In the data rows, 128 means zero.
Some points, one per row:
[110  82 146  97 114 174 157 164 239  71 139 103  95 125 133 187  90]
[156 163 107 157 136 101 128 121  41 148 109 133 171 156 119  58 166]
[141 172 106 117 139  82 119  92  76 161 138 179 131 171 105  82 133]
[152 177 107 124 143  82 121  94  85 156 145 163 138 169 110  84 129]
[142  81 156 135 125 178 172 189 183  91 113  40 127  83 158 161 116]
[ 99 109 124 132 116 128  74 102  90 182 131 191 126 107 137 168 149]
[ 77 110 120 122 121 109  54  85  69 219 129 218 133 102 129 177 155]
[123 163 133 113 141  94 147 100 145  94 153 132 113 174  91  80 121]
[105 145 131 102 122 135 116 120 164 119 133 160 101 147 109 143  98]
[143 161 127 114 139 101 161 113 153  88 145 115 118 180  99  87 113]
[ 65 129 131 108 130  93  54  69 113 227 137 212 103  94 135 209 124]
[ 95  49 144 107 117 192 113 165 216 112 118  80 110  71 145 239 103]
[130 202  86 139 135  44  69  44   0 225 145 248 149 171 104  59 159]
[100  77 147 114 117 175 126 151 198 105 122 114 108 107 141 204 107]
[101  99 164  91 116 176 158 160 255  47 135  89  73 121 116 205  61]
[144 113 148 146 132 141 141 144 116 125 121  88 135 101 153 126 142]
[139  91 144 139 122 172 136 173 160 121 124  72 128  70 156 175 122]
[161 163 104 147 132 130 173 155 111  75 105  87 159 176 104  40 135]
[ 99 147 127 109 124 122 109 107 151 132 137 177 108 141 107 146 104]
[150 165 120 130 146 109 149 134 131 106 130 102 140 150 110  93 132]
[150 170 114 140 144 115 178 148 128  76 107  94 141 167 102  52 143]
[123 170 117 122 136  91 117  85  93 146 143 183 120 167 103  88 126]
[161 124 136 139 132 128 150 148 124 109 116  79 137 123 141 115 144]
[149 126 138 130 142 156 188 181 199  43 112  37 133 135 114 108 114]
[ 95 151 111 125 119  79  61  65  51 219 140 255 129 132 127 129 150]
[130 113 137 140 124 143 104 124  96 162 132 128 135  87 152 141 135]
[118 137 125 115 124 140 137 124 168  99 141 139 103 144 117 132 104]
[146 174 113 116 141  94 150 100 122 115 144 141 125 184 102  80 122]
[104 115 142  99 118 154 130 140 206  93 140 139  94 134 122 173  81]
[140  85 157 129 123 177 161 183 183  91 118  48 120  84 167 169 113]
[ 90 113 132 121 121 113  79  98 112 177 131 196 116 114 133 163 146]
[107  93 138 129 119 162 123 136 151 123 128 136 115 110 140 173 124]
[142 123 120 159 124 113 106 129  34 187 124 139 154  96 155 107 166]
[131 132 115 138 118 106  97  97  70 177 147 195 132 124 147 117 139]
12 more points follow, each with its number after it:
[136 139 136 102 144 131 175 142 214  58 142  91 104 166  96 116  99] 0
[135  47 172 112 119 224 185 204 255  32 127   2  99  71 162 210  79] 1
[137 147 132 110 139 119 178 129 194  57 145  94 110 177  98 104 101] 2
[142 111 141 149 129 133 135 143 105 141 118  94 139  98 146 125 147] 3
[163  94 107 148 131 140 147 166  86 120 106  82 161 117 150 112 162] 4
[155  93 152 135 138 160 178 179 185  55 113  35 130 112 134 126 132] 5
[158 157 115 150 133 137 187 161 138  65 105  82 156 165 104  55 128] 6
[ 78  86 144  92 126 135  94 120 180 159 131 146  95  88 139 229 111] 7
[155 216  94 158 138  58 130  90  17 151 126 192 163 192 103   9 170] 8
[157 139 118 148 138 134 163 155 105  88 107  83 157 148 130  78 157] 9
[126 103 139 153 127 149 110 143 104 165 115 118 137  79 153 140 146] 10
[149 152 127 136 142 128 161 151 148  89 116  86 144 152 119 100 124] 11
Which of these numbered points is nearest to each point below, ignoring the direction in which the first points spread most? Its number follows each.
[165 181 102 156 134 112 160 135  88  89 109 111 164 176 108  31 145] > 6
[140 136 134 160 133 102 117 116  59 165 123 134 148 113 143  96 170] > 3
[139 102 138 151 131 145 140 155 121 128 120  87 136  97 152 128 147] > 3
[154 185 107 131 138  74 125  98  78 155 139 160 143 170 113  76 138] > 11
[146 162 128 114 143 104 177 120 166  77 144 107 124 185  98  82 115] > 2
[156 120 117 151 135 110 132 132  70 140 109 109 157 122 139  92 171] > 4
[163  91 117 146 136 149 178 185 139  76 102  45 157 120 143 109 153] > 4
[156 215 102 151 136  51 129  75  15 159 124 197 167 203 103   4 165] > 8
[123 112 129 133 115 137 114 122 116 142 137 150 125 118 149 141 128] > 1
[ 73 131 120 121 125  73  35  54  44 255 128 252 125 102 134 174 154] > 7
[159 131 112 159 135 117 149 139  75 113 102  99 160 137 130  66 172] > 9
[150 161 110 155 136 113 147 128  81 120 107 109 159 152 112  62 152] > 9
[157 155 118 138 140 122 154 144 116  94 111  97 153 158 117  85 129] > 11
[ 69  87 143  88 127 128  75 111 161 192 129 168  97  76 137 242 114] > 7
[103 135 144 102 122 146 144 132 192  91 131 138  93 147 101 141  89] > 0
[125 123 125 134 120 127 117 114 108 154 143 165 127 124 140 126 130] > 1
[130 145 123 110 139 119 151 127 164  93 142 120 109 158 102 111 106] > 0
[146 119  77 168 131 112  57 136   0 245 111 180 175  82 163 139 176] > 10
[ 78  92 146 104 125 127  85 108 159 175 132 169 101  87 137 214 126] > 7
[159 156 129 119 143 125 184 155 177  69 122  85 136 166 108  88 113] > 11
[157 139 127 145 131 112 135 129  88 125 118 104 152 125 137  92 156] > 5
[149 110 154 129 132 151 165 162 171  86 123  54 125 109 140 145 121] > 5
[147 130 139 115 132 139 169 154 191  86 131  81 118 140 128 128 102] > 11
[111 200  95 136 126  57  55  41   0 226 138 255 133 166 105  73 150] > 1
[145  86 102 144 135 157  87 179  96 180 108 120 150  62 154 178 149] > 10
[157 122 141 136 133 143 169 164 157  80 114  60 136 128 129 111 130] > 5
[ 70  54 143  94 126 160  82 135 187 165 123 121 105  60 148 255 106] > 7
[ 61  73 110 105 133 125  19  94  97 255 114 186 127  43 148 255 131] > 7
[151 169 120 114 140  98 164 118 153  83 146 113 128 188 106  83 113] > 2
[143 179 108 132 142  74 120  84  75 147 148 173 133 172  99  73 133] > 11
[121 130 126 105 130 143 150 135 182  82 140 125  97 147 114 137  95] > 0
[ 85  55 128 107 118 165  75 141 174 172 114 117 115  63 146 248 115] > 7
[111 147 109 125 121  95  81  83  72 187 139 228 124 144 127 118 133] > 1
[ 66 107 107 117 133  90  16  64  36 255 125 228 134  74 140 216 155] > 7
[ 83  62 119 114 127 161  59 130 148 193 115 142 126  61 145 240 129] > 7
[ 82  76 124 112 122 147  68 118 130 184 129 148 122  75 137 209 132] > 7
[170 163 115 148 133 138 209 174 162  20 108  72 145 193 103  29 129] > 6
